50 stands for zero in the data rows.
Some points:
  23  58  35  22  22  56  41  73  49  33  56  84  57  35  45  59  40  32  46  61  56  36  21  86  36  44  60  63  32  66  34  47  64  31  8  57  28  54  84  63  29
  60  37  80  43  68  40  64  42  54  40  63  44  70  23  44  62  35  57  37  67  65  66  54  60  59  28  38  75  48  48  54  36  55  23  20  83  28  63  38  36  0
  21  46  27  80  50  51  53  30  89  54  61  52  35  15  45  86  36  54  57  54  61  77  16  53  52  31  54  86  68  42  38  39  64  34  67  52  24  63  19  56  44
  19  50  44  61  74  79  58  42  37  85  49  53  29  29  37  66  57  66  58  59  68  50  24  65  74  41  49  35  57  45  43  56  11  48  13  86  24  40  42  59  50
  0  34  41  83  55  52  57  38  48  56  53  69  43  20  75  15  33  63  30  36  47  58  83  49  20  22  27  35  51  50  42  47  42  78  22  64  42  9  63  35  44
  53  79  31  77  70  48  54  25  32  40  72  51  56  83  39  64  86  73  43  40  63  79  80  72  36  0  44  49  54  26  44  41  64  48  53  77  41  33  72  43  73
  52  29  21  60  48  43  53  44  40  37  89  53  13  35  22  48  71  76  61  32  67  76  39  69  35  45  43  23  44  85  30  46  23  28  82  32  71  45  73  50  40
  48  50  68  28  11  41  73  35  59  56  42  82  69  38  47  15  66  45  72  30  49  65  43  46  36  17  36  26  57  59  77  20  38  28  62  54  55  32  0  54  85
  21  42  51  49  65  29  57  23  55  40  41  47  54  47  68  45  81  76  57  32  35  42  72  37  79  39  18  49  59  50  52  56  45  42  49  41  99  54  68  64  78
  23  44  26  15  55  39  59  43  50  55  57  44  44  74  93  46  34  99  43  68  51  61  53  54  49  59  37  33  46  65  66  37  61  36  69  67  40  41  36  74  56
  49  48  42  44  48  44  31  48  38  59  46  48  45  68  33  49  63  60  52  62  51  85  46  26  52  64  21  28  11  63  45  28  80  0  59  53  39  47  41  7  54
  71  23  17  9  42  26  51  57  54  65  56  57  39  44  53  70  40  99  56  66  65  29  87  55  77  40  31  50  58  60  53  74  63  60  33  19  41  47  24  26  43
  32  19  56  48  18  57  33  62  50  48  83  54  49  71  42  34  55  43  78  99  45  42  57  63  55  42  22  40  19  55  59  62  59  42  70  59  31  14  70  61  69
  73  10  59  19  27  77  44  28  73  65  57  33  27  49  39  75  63  51  27  18  12  58  63  55  60  32  29  75  17  57  47  52  62  46  32  44  57  14  61  62  68
  60  35  21  34  41  15  26  35  53  17  32  52  48  19  59  39  54  46  79  45  47  60  36  50  80  41  33  33  42  36  57  75  53  30  38  26  18  45  71  76  68
  59  36  59  24  57  36  41  51  39  32  40  65  34  71  31  50  35  50  47  30  36  71  62  32  73  46  13  42  64  54  29  74  51  12  60  72  42  55  32  89  54
  38  47  79  52  16  38  54  73  57  57  49  43  46  58  83  70  51  73  45  41  36  69  40  35  35  39  86  46  65  56  51  44  38  53  44  57  51  32  31  43  40
  43  52  56  43  37  53  38  49  62  48  65  47  37  36  62  42  71  59  59  57  31  68  62  28  49  61  40  66  34  32  55  63  32  88  68  63  53  95  55  21  48
  34  39  83  60  42  31  47  32  38  81  37  36  50  43  76  46  75  38  53  57  45  50  72  45  57  54  98  54  68  60  20  41  45  20  35  14  26  54  49  37  69
  56  44  54  57  46  49  78  39  33  40  27  71  53  55  79  31  50  54  35  56  44  87  35  36  23  70  51  67  35  60  61  95  62  53  30  51  54  53  75  38  35
  47  48  50  51  46  59  49  53  49  28  51  28  44  72  59  19  52  37  45  32  66  65  57  41  67  42  45  91  66  69  54  33  11  53  50  24  7  65  55  44  39
  71  39  53  66  59  77  41  28  70  76  41  63  67  62  83  45  42  59  82  14  37  35  17  53  36  49  35  54  54  44  49  49  52  43  44  64  51  85  53  86  51
  36  42  45  59  47  38  51  58  62  46  26  61  26  75  34  13  30  57  41  48  28  29  83  65  42  48  63  74  42  54  55  65  49  68  45  60  29  64  51  73  38
  52  45  29  65  25  52  26  35  53  84  56  55  31  77  57  63  53  49  39  55  41  27  62  49  28  66  53  51  29  60  47  43  30  36  16  60  76  78  40  41  40
  54  29  57  82  73  52  37  41  62  74  44  78  46  62  49  54  62  21  98  59  47  65  65  40  52  75  60  30  64  64  67  79  72  44  41  64  42  63  55  40  41
  39  36  23  41  52  43  81  30  39  8  52  52  45  72  51  50  47  35  54  61  52  66  49  54  53  68  87  57  51  53  75  53  34  34  36  43  68  65  40  58  31
  42  32  62  40  48  45  52  35  61  37  76  67  54  84  49  47  54  32  39  47  52  28  39  50  32  27  66  7  43  29  32  44  54  57  48  47  15  94  53  20  57
  50  23  54  20  86  80  68  69  55  57  40  49  70  61  61  43  59  39  41  30  77  69  34  72  42  38  57  59  16  33  60  79  34  44  54  40  66  47  40  21  40
  11  53  32  69  43  57  16  77  46  23  48  50  63  50  34  45  81  44  33  44  52  39  45  28  99  29  62  36  44  13  71  58  64  51  16  40  74  58  31  44  32
  70  33  12  42  66  71  36  66  45  49  38  74  84  31  63  38  99  41  47  58  67  48  71  57  52  80  53  93  51  74  35  15  39  55  44  67  56  47  31  59  58
  57  42  43  53  51  99  73  55  41  32  66  16  49  33  50  25  11  55  56  71  39  66  56  49  56  51  60  39  62  52  31  60  71  44  13  53  83  82  42  47  99
  47  0  20  67  45  58  82  47  66  31  31  38  70  41  37  55  40  43  73  48  57  10  41  43  46  43  64  49  50  57  37  24  89  52  66  60  63  44  56  7  43
  56  40  71  11  63  13  37  39  59  24  55  52  51  32  56  77  47  34  41  40  48  49  44  24  30  33  59  49  80  55  34  48  55  71  50  78  77  56  80  50  46
  41  73  20  14  39  39  33  39  37  57  19  57  42  50  27  44  36  16  57  32  26  62  46  59  51  58  64  66  65  35  50  32  44  70  57  69  47  42  54  19  84
  69  58  49  60  60  21  77  35  38  53  76  74  35  77  26  42  53  36  65  63  37  53  20  52  35  70  47  90  58  17  28  66  45  51  26  29  77  6  21  46  46
  40  99  62  26  52  49  57  50  35  52  72  30  23  59  70  40  75  31  62  38  62  11  43  30  46  53  39  56  44  73  23  62  81  51  27  56  36  49  39  49  45
  60  63  49  16  69  54  58  77  34  65  66  55  34  64  65  40  63  71  70  38  39  61  51  73  52  54  69  38  71  31  50  26  64  79  48  36  46  55  70  40  40
  53  62  41  63  78  27  25  71  69  79  77  51  81  43  58  53  49  42  55  52  4  65  51  82  41  51  40  41  60  43  59  51  43  58  44  37  55  57  61  45  49
  71  75  45  54  44  52  37  56  32  70  54  61  30  23  61  65  49  61  90  45  53  45  44  32  51  24  82  49  27  54  80  55  47  53  57  50  70  49  46  40  33
  33  50  74  57  46  41  29  51  14  57  24  30  58  30  31  60  47  65  55  46  37  67  45  92  28  56  57  48  39  81  47  59  71  72  53  17  46  75  23  65  58
  53  62  52  58  46  29  68  81  75  43  69  16  73  45  22  57  65  53  67  41  27  61  45  28  40  65  27  62  44  66  49  87  33  77  52  70  20  62  26  28  53
  49  55  60  33  47  55  19  73  36  73  49  36  59  52  32  41  56  53  55  60  49  72  48  43  41  38  56  70  57  17  56  25  45  37  42  69  69  65  61  64  48
  29  37  67  44  87  43  33  46  35  73  38  47  61  57  39  37  20  42  46  98  52  72  53  35  57  37  47  66  72  59  51  34  61  58  71  45  57  49  50  44  34
  55  79  50  43  30  50  50  26  88  57  45  18  39  41  21  11  59  60  77  73  65  48  54  58  42  44  64  69  62  58  46  44  71  66  51  57  55  48  63  53  43
  34  53  44  69  56  31  46  74  67  35  26  37  79  85  43  53  46  75  80  36  26  40  48  57  35  41  66  59  47  60  36  34  60  43  44  48  70  37  58  71  18
  25  59  41  42  63  55  69  44  41  53  44  39  52  58  63  59  60  20  59  63  53  43  47  44  24  22  51  58  54  70  52  73  35  55  47  48  63  58  50  51  72
  62  59  45  52  60  55  40  43  58  41  34  53  52  56  43  39  82  86  24  66  58  33  5  41  61  32  84  48  55  83  38  78  37  62  68  79  51  64  59  56  63
  58  30  31  45  69  75  54  51  20  59  51  31  46  52  22  40  51  31  58  18  46  51  58  15  39  41  55  23  32  50  38  33  57  92  51  48  29  41  19  87  10
  61  51  51  60  63  43  34  62  78  41  92  44  57  77  45  41  23  37  40  33  77  33  62  61  44  48  42  45  63  70  78  23  25  34  28  34  63  76  42  46  64
  60  59  46  67  72  37  77  26  55  75  42  77  42  59  11  51  42  43  15  40  48  37  42  50  81  52  52  45  54  63  85  44  80  68  42  40  48  65  57  51  67
  83  43  59  78  45  44  75  73  53  37  54  53  50  36  76  48  84  22  34  36  57  63  90  83  67  61  68  41  54  40  37  54  87  44  62  57  35  62  48  65  52
  65  69  33  67  29  58  59  69  67  63  45  70  73  71  50  69  22  58  22  48  54  69  46  54  73  53  64  62  32  54  47  50  44  61  68  62  29  49  63  44  75
  85  46  52  59  67  40  29  51  57  33  69  40  21  44  89  45  45  28  33  82  48  65  11  63  65  59  40  30  41  61  36  15  67  88  50  52  60  39  40  61  45
  57  38  66  69  63  44  34  41  26  33  76  77  55  45  67  50  27  62  49  33  31  23  45  23  80  75  84  69  23  52  48  24  37  60  60  64  33  29  51  40  78
  63  58  56  53  59  31  96  83  54  93  20  40  50  51  66  46  55  19  48  55  56  29  26  54  86  26  16  46  37  61  54  36  39  48  58  35  59  54  77  42  47
  38  33  54  56  45  44  37  64  49  54  46  36  45  53  51  40  34  27  59  25  78  40  52  80  71  81  48  30  74  60  50  67  16  59  72  85  71  33  55  39  48
  26  55  40  40  42  42  67  26  40  56  64  51  49  51  55  79  27  32  66  50  67  58  59  53  69  70  61  49  22  18  40  48  38  72  71  29  54  75  62  68  51
  71  51  50  70  3  35  46  62  42  53  43  77  39  43  64  55  36  26  44  74  85  48  73  36  48  28  27  59  53  31  37  52  45  75  59  63  80  72  35  69  42
  33  40  89  42  34  41  63  29  74  75  71  31  75  59  31  50  70  57  34  47  86  53  47  43  71  99  63  42  49  30  47  50  55  66  43  58  61  35  60  78  43
  50  78  74  56  71  34  63  51  37  54  74  61  48  18  40  24  23  58  50  37  68  22  67  58  53  51  58  78  16  51  41  55  50  31  79  45  66  62  46  58  55
  25  54  41  59  31  32  70  77  5  53  59  37  64  57  65  63  47  47  25  35  46  30  27  70  46  73  31  55  65  35  49  54  83  47  76  76  60  59  27  55  61
  62  50  79  67  34  58  36  73  47  37  46  59  42  76  47  74  33  46  61  37  93  66  40  62  60  36  64  60  68  69  75  65  65  78  39  27  55  24  42  53  76
  57  53  62  58  64  26  20  62  38  54  61  25  56  20  44  47  21  35  32  27  56  42  44  47  42  57  55  52  30  62  62  61  61  44  41  55  60  32  64  38  64
  76  63  60  66  24  32  73  49  40  48  20  22  62  47  43  40  31  65  52  48  62  71  45  42  55  57  53  28  11  37  51  18  29  56  33  49  55  60  78  58  43
Along one direction, these points spread out more than along any other. Take the direction at right angles to it along which they spread out most. Go by this last direction. How many in every 100 of the points above lie lower along it than each point below? Round to a whole number. More than half of the points above lie lower than the first one.
  71  74  19  43  40  55  34  50  69  74  40  35  59  53  56  31  24  42  25  51  41  56  58  34  54  42  75  25  72  37  0  86  40  21  64  34  56  22  40  43  35 44
  58  77  44  37  14  89  48  19  23  59  76  54  86  42  52  66  42  40  53  36  38  52  70  39  60  62  42  50  89  84  77  60  58  40  68  44  48  40  79  45  7 42
  58  66  69  52  48  80  33  45  44  34  58  75  88  59  54  18  52  70  50  57  39  44  26  31  52  40  33  51  62  40  35  64  51  56  76  11  49  45  51  50  30 45
  79  73  63  65  48  60  34  5  27  19  20  8  49  66  69  67  46  52  63  71  28  21  53  90  58  45  36  46  53  31  71  55  27  44  55  68  37  28  29  29  26 47
  59  9  59  56  37  66  47  61  27  62  49  32  10  44  38  43  70  50  18  56  24  19  33  45  28  42  53  72  84  19  84  54  44  24  87  32  38  62  70  55  40 45
  68  55  73  29  70  68  40  45  61  41  24  79  49  41  26  59  57  51  35  71  57  35  79  68  25  54  69  24  33  40  57  66  40  43  71  61  51  52  35  57  53 42
  29  61  81  37  62  89  61  59  68  31  37  53  56  51  46  99  45  44  66  62  31  35  64  57  57  47  35  54  41  43  20  43  37  52  68  26  55  39  53  54  51 42
  62  64  39  41  59  51  87  73  64  40  67  46  64  24  44  56  49  42  42  89  13  31  61  29  39  55  73  24  62  45  90  48  28  40  47  47  38  25  47  82  60 41
  46  61  22  52  63  49  27  20  59  48  35  25  76  45  59  70  61  39  14  63  76  36  52  33  7  66  36  45  39  45  70  54  47  59  61  10  40  39  44  66  60 42
  30  87  60  63  56  74  54  59  78  27  30  71  7  48  45  66  59  37  21  52  19  57  63  42  60  73  36  32  49  72  54  30  48  39  63  35  68  49  45  41  30 41
  43  69  55  40  56  72  42  58  97  37  33  51  23  34  70  35  42  62  50  29  71  40  47  55  31  85  43  49  52  6  80  47  75  34  61  47  45  35  45  38  49 39
  69  52  70  55  36  55  56  51  35  35  31  73  56  24  23  58  53  77  42  57  53  31  41  62  31  88  14  28  87  34  30  35  26  60  25  29  40  55  58  31  56 41
  63  62  49  63  71  59  52  86  40  39  29  43  33  58  46  90  44  62  66  56  81  40  63  5  18  71  35  50  68  33  51  44  49  33  48  45  32  40  80  56  74 39
